(in the rows, 100 means zero)
Families of rows that turns and mirrors carry onto each other, the same ones carrying the whole set onto itself: the rest of each named row's family, in list order
4 families of 8 rows
Rame:  90  82  72  83 120  91 102 118  83  93 102  84 100  81 112  75  93
tul:  71 101 108 117  83  92  89  83 120 123  80 112  87 117 111  89  72
vibos: 102 100  96  89  87  83 120  89  63  84 108  74  97  97  93  90  99
mosov:  88  97 115  91  91  85 105  89  86 101 100  71  90 120 102  68 102
difu:  93 134  76 107  94  89 100  84  95  88 108 136 103  87  98 107  90
damu: 100 105  88  97  56  87 105  97 126  70  99  95  91  88 106  99  79
gonir:  91 132  88 102 102  99  90 102 113 107  97 108  96  68 126 116  88
vozu:  89  87  67 112  79  76 103  89  75  94  82 119  95  96 123 119  98
niku:  92 114 112  92 113  99  85 115 109  96  93  75  86  90 108  73  72
zutup:  87 107  80 114  94  91 109  74  69 105 108 127 110 107  91 101  75
lof:  76 132  96 108  98  89  86  86 118 104  97 134  96 105 110  82  90
Pur:  81  66  95  93  85  80 102  95  86  98  96  90  85 120  82  85  75
Nodur:  99 116  90 101 110  98 110  89  57 102 112  92 112  92 101  90  80
Badug:  90  94  99 106  95  97  94 104 116 101  77  89  80  94  86  56  74
taput:  86 100 100 117  78  89  98  90 120 111  83 107 109 127 123 100  69
kani:  80 113  99  96  77  74  97  85 125  86  94 116  77 112 102  86 110
Vubi: 109  95  82  95  92  88  84 119  73  88 113  95  84  65 101  94 101
Sev:  97 135  80 102  84  98  95 113  99 113  83 105 111  82 132 106  85
pebik:  83  83  74 102  72  81 107  82  86 109 100 122  90  99 100 128  91
buben:  80  77  70  91  97  95 110 107  76 129 104 102 108 105 105  88  94
Migip: 104  77  85  87 101  82 106 114 101  84  86  89  85 107  76  84  98
fetut:  76  95  89 102 119 100  89 101  73 126 110 103 107 101 117  91  73
Sapak: 104 100  79  78 103  88 103 115  80  83 112  86  92  73  97 112  96
Vide:  81 111  80 117  95 107 107  83 111 129 104 108 108  76 128  98  84
mabuz:  97  90  65  96 100  93 115  86  94 112 108 107 114  84 119 128 105
Gil:  96  88  94 114 112  92  79 106  65 125  97 108 102 107 116  90  89
pifum:  99  61 102 106  86  77  85  91  90  85 109  97  84 111  91  85  83
gugi: 104 110  98 113  95  93 100  87 140  87  82  95  83  75 100  94  86
kabip:  97 101  96 120  72  97 108  77 131 122  88 114  93  99  95 107  87
fud: 106 109 116 100  93 102  82 117 116  99 112  84  99  96 102  72  71
puzaz:  99 108  96  92  71  80 106  97 126  78  82  97  71  88  93 113  92
mudom:  93 124 112  87  92  81  97  99 114  83  98  82  81  96 111  72 115

Which other rows belong to the same family as kabip? Rame, Badug, buben, Migip, Vide, mabuz, gugi
Which other rows belong to the same family as Pur? tul, gonir, niku, pebik, fetut, Sapak, puzaz
Which other rows belong to the same family as zutup? vibos, mosov, difu, lof, Nodur, kani, mudom

Families of rows that turns and mirrors carry onto each other, the same ones carrying the whole set onto itself: the rest of each named row's family, in list order
4 families of 4 rows
git:  91  93  60  98 104 111 106 106  76 124  60 109  97 123 102 111  91 103  88  89 118  89  76  90 118  78 104 117 103  66 119 117 117 113  94 112  99  76 116  86  91 108 116  96  96  78  77 103
lavep: 134  92  92  77  82 102 114 108  96  89 100 104  87 117 101 104 103 124  99 119 101 108  94 105  99  88 100  82 103 100  80  75  98  86 104 107 120 114  82  78 122 112  87  86  94 130 134 107
soduf:  84 107 114  88 104 114  89 123 109  90 122 121  98 102  96  85 105  81 107  97  81 112  99 112 119 108  84 103 104  94  82 106 105  99  77 117 100  92  99 122 110 105 122  87  99  92 136  95
tas:  84 117 104  86  96 115  75 112 111  88 110 116  98  94  94  75 109  78 111  99  98 114  98 118 119 117  92 104  98 100  73 105 102 100  68 115 113  74  99 116  95 108 110  89  89  91 118  84
fodev:  80  82  61 101  94 120 101 104  91 117  63 111  93 121  97 106  99  97  97  81 115 105  78  89 101  89 106 115 100  58 121 117 118 115  86  96 107  67 110  80  95 104 105  93  91  79  80 101
bav:  93 109  85 107  77  94 100 103  81 104  78  92 136  93 101 130  91  80  93 115  99  60  90  91  98 101  97 104 113 107 101 121  88 112 118  71  96  97 126 105 111  87  62  88  99  97  91 126
gof:  84 112  91 110  69  90 112  92  91 111  80  90 145  87 106 127  84  88  92 123  85  69 100  90  99 103 100  84 117 103  97 107  77 123 115  81  96  91 118  84 116  87  71  96  96  98  94 117
zavof:  93 112 105 119  60  86 104  96  80  92  76  78 140  99 104 123  92  78  93 119  82  72  91  95 109 100 103  99 102 109  92 108  91 107 120  78  95  79 121  87 118  89  76  90  95 107  87 114
vuf: 142  95  96  94  86 113 124 115 100  94  92 100  92 134 100 100 101 129 100 114  94  93 100  88 105  96 106  81  91 110  85  78 110  83 109 102 109 106  79  87 118 105  90  89  90 123 120 120
tobi:  90  96  60 110  96 111 110 101  88 103  61 111  94 116  96 108  80  95  98  86 118 103  77  94 105  83  98 133 120  66 125 126 116 102  97 106 105  72 123  83  99 109 120  92 104  82  89  94
Lova:  96  84  53 116  94 110  98 107  89 101  60 115 103 113  99 104  91  92  97  90 120 101  74  90 106  89  90 115 106  56 121 107 101 114 111 109 112  74 133  87  97 103 113 100 103  82  74  95
vakol:  74 118  96  95  87  97  88 123 113  73 120 119 104  97 100  78 108  95 111 106  85 117  96 113 103 114  85 102 105 109  72 100 104 103  75 121  99  77  97 109  97  99 114  85  96  87 119  82
Bulof: 140  93  94  89 101 111 130  99 102  91  88 107  95 121  92 102  87 119 105 120 101  89 106  88 100  95 115  88 101 108  87  80  95  95  98 115 111 122  78  74 109 112  83  95  88 115 131 115
bezek:  92 116  90 117  70  81 104  95  95  98  83  84 141  85 103 120  85  76 100 114  88  76  85  76 102 101  97  98 110 108  85 107  85 105 115  73 109  80 132  83 123  91  67  95  92  93  91 107
Reme: 146  94 108  87  93 119 127 110  85  99  91 109  87 117  92 110  94 122 105 113  96  93 104  96  96 104 115  90  99  95  85  91 105  84  98 108 117 115  74  82 115 120  97  96  87 121 121 122
Finov:  80 129  98  95  94 109  97 118 107  92 108 124  96  96  95  74 101  98 113 109  89 112 102 114 115 108  79 105 109 105  72 114  96  94  80 108  97  76 107 118  96 105 126  88  95  89 126  73

Which other rows belong to the same family as gof? tas, vuf, tobi
Which other rows belong to the same family as lavep? soduf, bav, Lova

Families of rows that turns and mirrors carry onto each other, the same ones carrying the whole set onto itself: the rest of each named row's family, in list order
4 families of 8 rows
mir: 120  92  98 118  97  99  88 115 108  97  77
Petat:  94 110 103 130  86  84  97  87  96 116  74
Duful: 122  95 104 112 104  90  91 126 103 107  84
depul: 101 103 106  80 117 112  92  90 100  78 124
Gege:  84  77  79  93  77  94  98  79  93 107  87
zivi: 113 120 121 112 112 118  87 106 104  94  95
faki:  99  98  86 113  79  77 105  81  87 104  71
Vegi:  89  77  73  95  84  83  87  83 102  83 101
nubuz:  88 126 107 107  92  96 106  63  81 100  89
Zoda:  99 102 113  79 121 112  90 104  97  92 122
Mimat: 106  68  89  83 105  91  89 115 103  99 104
gogop: 110  71  84  82 102 108 102 113  96 109  93
Duk:  72 106 103  88  91 114 100  62  88 102 102
vez:  99 103 111  76 114 128 104  93  91 101 112
kiko:  89 126 116 122  91 108  87  73 101  94  89
Luvo:  80 127 117 118  89  92  87  72  95  99  93
lod:  85  70  78  86  94  83  96  88  97 102 108
Mufo: 126  94  93 103 101  91 109 116  89 106  81
Pef: 114 102 104 123 100  86  97 113  99 118  75
tagug: 112 120 120 117 115 101  99 107  96 114  86
Sise: 109 126 127 105 115 107  92 102  94 101 102
Kilup:  96 101  93 130  78  91  84  89 106  96  72
pufa:  94  95  95 125  77  74  88  94 101 106  77
bobog: 117 125 116  95 117 109 110  96  85  99  96
botu:  78 103  94  91  93  98  89  63  97  77 113
Rut:  93 130 119 124 103 100  97  84  92 114  86
zul:  70  91  90  81  97  94  95  69  92  98 119
Sen: 77 76 82 97 80 78 85 81 99 99 97
fopot:  84  95 101  75 117 106  98  85  91  98 127
riti:  98  75  88  75 112  95  97 104  96 103 119
Semig: 113  77  87  84 107  95  89 110 105  84 110
zim:  68 108 106  90  96  99  86  67  92  92 115

Which other rows belong to the same family as Sen? Duful, Zoda, Mimat, Luvo, Sise, pufa, zim
Which other rows belong to the same family as tagug? Petat, lod, Pef, Rut, zul, fopot, riti

